In the rows, 128 means zero.
Each path below is one point turned by a fixed rotation once a step. After each direction that follows a path, write how fast that rotation turns it, in degrees a step (0 if it stays still).
Each turn is a multiple of 5 degrees from 10 to 175, or 0.
Each row of a path follows its step; steps can be skipped.
Path 1:
step 0: [122 122 123 134 126 125 132 124 120 131 132 133 124 126 133 134 115 120
 131 137 132 127 129 131 126 124 130 123 121 130 125]
step 1: [122 129 129 128 123 130 132 127 130 123 134 132 120 128 118 125 126 123
 116 131 118 125 130 133 124 124 123 118 128 122 127]
step 2: [118 130 124 128 136 121 124 125 138 129 133 122 121 131 125 132 123 120
 129 133 127 137 130 122 122 125 127 125 125 134 127]
step 3: [129 129 129 137 146 129 131 129 133 125 133 129 132 131 121 129 133 134
 119 127 124 130 127 132 129 121 126 122 124 124 121]
step 4: [123 125 123 132 130 119 118 111 125 130 131 121 131 135 128 133 127 137
 129 132 131 127 128 130 130 124 128 127 130 129 122]
step 5: [131 121 130 125 136 121 131 128 118 132 136 131 127 130 126 128 129 126
 120 131 134 112 121 130 129 126 128 124 121 124 127]
step 6: [125 128 127 120 121 122 119 125 120 126 130 121 130 127 124 127 126 127
 125 129 125 124 130 119 125 118 118 117 129 129 131]
step 7: [132 123 127 124 131 129 122 137 133 128 131 128 132 123 123 135 124 121
 126 136 131 131 119 130 126 120 126 123 114 135 127]
step 8: [125 132 134 130 128 127 122 123 130 126 129 124 133 114 119 126 127 137
 122 134 118 132 126 132 131 125 123 122 131 133 126]
step 9: [129 120 129 126 137 124 121 121 130 122 136 131 129 127 122 132 126 128
 128 133 130 128 127 133 122 131 135 135 127 143 130]
step 10: [129 129 135 127 137 123 127 124 120 115 129 129 126 124 127 124 125 135
 124 120 121 119 133 126 132 132 126 122 120 131 127]
[130 128 125 129 132 126 127 133 127 130 128 127 127 127 131 126 128 126
 127 130 129 128 130 132 129 130 131 126 126 129 128]	155
[125 132 127 130 130 130 125 127 126 127 128 129 130 131 126 129 124 127
 125 129 128 126 126 127 129 128 130 126 127 130 131]	0
[129 128 128 131 126 127 130 130 133 128 130 129 129 126 126 130 125 127
 126 129 126 129 129 128 126 131 126 127 130 131 129]	55
[131 130 129 129 130 131 126 130 131 127 127 126 133 129 131 129 127 127
 130 127 128 132 128 126 130 125 126 127 126 127 126]	85
Path 2:
step 0: [133 140 125 119 125 129 126 125 132 124 131 133 126 137 126 134 134 131
 122 123 123 121 129 128 137 128 141 121 130 120 123]
step 1: [124 132 116 135 121 134 123 119 136 130 130 124 125 124 128 122 120 124
 129 139 120 121 132 138 130 127 124 125 130 122 127]
step 2: [141 124 136 134 129 134 128 127 137 123 129 135 127 125 138 122 123 122
 131 130 137 126 137 132 123 127 127 124 120 137 128]
step 3: [129 128 132 124 130 128 138 125 130 123 122 132 120 131 139 126 126 135
 125 133 133 134 124 114 132 134 118 134 129 124 136]
step 4: [126 128 138 129 131 119 140 133 128 135 123 131 120 132 121 135 122 125
 127 128 116 129 125 125 124 124 129 124 139 126 122]
step 5: [130 124 125 141 125 115 121 136 127 129 126 123 122 131 119 120 135 130
 126 130 132 122 128 132 136 134 137 133 135 130 126]
step 6: [127 130 126 131 123 129 124 116 119 117 121 125 120 127 131 123 132 135
 129 121 129 129 120 137 126 118 133 123 119 131 123]
step 7: [120 127 132 134 121 137 138 121 132 127 132 121 138 127 135 124 132 123
 131 128 119 137 129 128 131 130 128 137 123 135 125]
step 8: [122 115 132 120 133 125 130 120 135 140 128 135 129 129 132 133 132 126
 128 122 132 133 138 126 127 129 137 124 128 130 138]
step 9: [124 125 119 128 138 128 131 130 127 138 116 120 129 126 123 133 129 130
 137 134 135 120 122 118 133 128 122 122 126 128 131]
step 10: [123 135 129 134 143 127 129 132 122 122 138 138 128 128 121 134 131 131
 129 130 129 119 122 130 123 127 131 131 127 137 120]
[126 130 128 131 124 128 126 129 127 126 129 129 127 131 127 130 128 131
 131 128 127 126 129 134 130 128 128 128 126 127 127]	70
[129 127 126 128 129 129 124 128 130 126 125 127 127 130 126 126 129 127
 130 127 130 124 128 128 124 125 125 130 129 131 129]	95
[131 130 126 130 133 126 128 129 130 125 128 131 128 126 130 130 127 126
 128 130 127 129 129 129 130 125 125 129 129 125 129]	40
Path 3:
step 0: [122 122 131 128 135 125 132 126 132 131 118 120 132 118 132 128 123 127
 135 125 144 130 118 139 133 127 130 129 124 130 123]
step 1: [141 133 130 130 132 122 124 126 130 132 127 128 127 117 122 128 131 138
 124 125 115 122 132 131 130 120 124 118 119 134 125]
step 2: [127 131 113 129 121 133 129 139 121 134 138 145 123 130 129 130 128 126
 131 126 128 126 125 123 130 136 123 129 124 131 124]
step 3: [115 128 120 120 123 126 126 129 125 130 117 124 126 133 135 125 127 136
 123 138 131 129 128 133 121 124 128 127 142 123 136]
step 4: [134 120 133 129 131 127 134 111 134 126 124 133 129 133 124 135 125 124
 136 126 129 124 134 120 125 117 131 129 129 132 140]
step 5: [131 138 138 122 129 140 135 134 128 120 128 128 125 122 124 133 125 127
 137 130 135 133 127 129 131 130 134 123 117 122 119]
step 6: [123 132 128 132 129 126 116 125 126 135 132 121 117 121 135 122 137 127
 118 122 133 134 137 132 125 132 127 123 119 133 129]
step 7: [122 121 126 128 132 120 126 131 133 131 127 143 131 126 123 134 123 127
 125 116 117 126 122 133 123 139 125 128 132 125 136]
step 8: [121 129 132 129 119 134 134 133 122 125 122 131 133 131 127 126 133 131
 128 132 118 136 118 123 123 111 122 135 127 123 125]
step 9: [134 120 122 127 136 134 130 128 136 137 135 121 128 125 129 125 132 127
 130 132 147 127 124 123 131 118 128 126 128 124 137]
step 10: [140 131 131 127 122 126 127 125 125 124 118 127 123 125 126 137 130 133
 123 124 127 118 125 134 141 135 141 119 126 124 132]
[128 128 126 128 132 128 133 128 130 128 131 128 126 131 128 128 127 129
 126 124 125 126 129 126 130 128 130 127 127 128 130]	135
[127 126 128 128 129 129 126 130 130 129 129 129 127 126 128 126 128 130
 128 124 125 129 126 132 128 127 123 130 126 131 125]	60
[128 131 130 124 128 129 127 129 126 128 126 127 129 128 128 125 128 132
 127 126 125 127 128 129 128 127 132 127 130 125 127]	155
[128 127 126 129 126 128 127 125 124 129 129 128 129 127 131 128 130 126
 130 122 129 128 129 125 127 126 131 131 127 130 127]	160
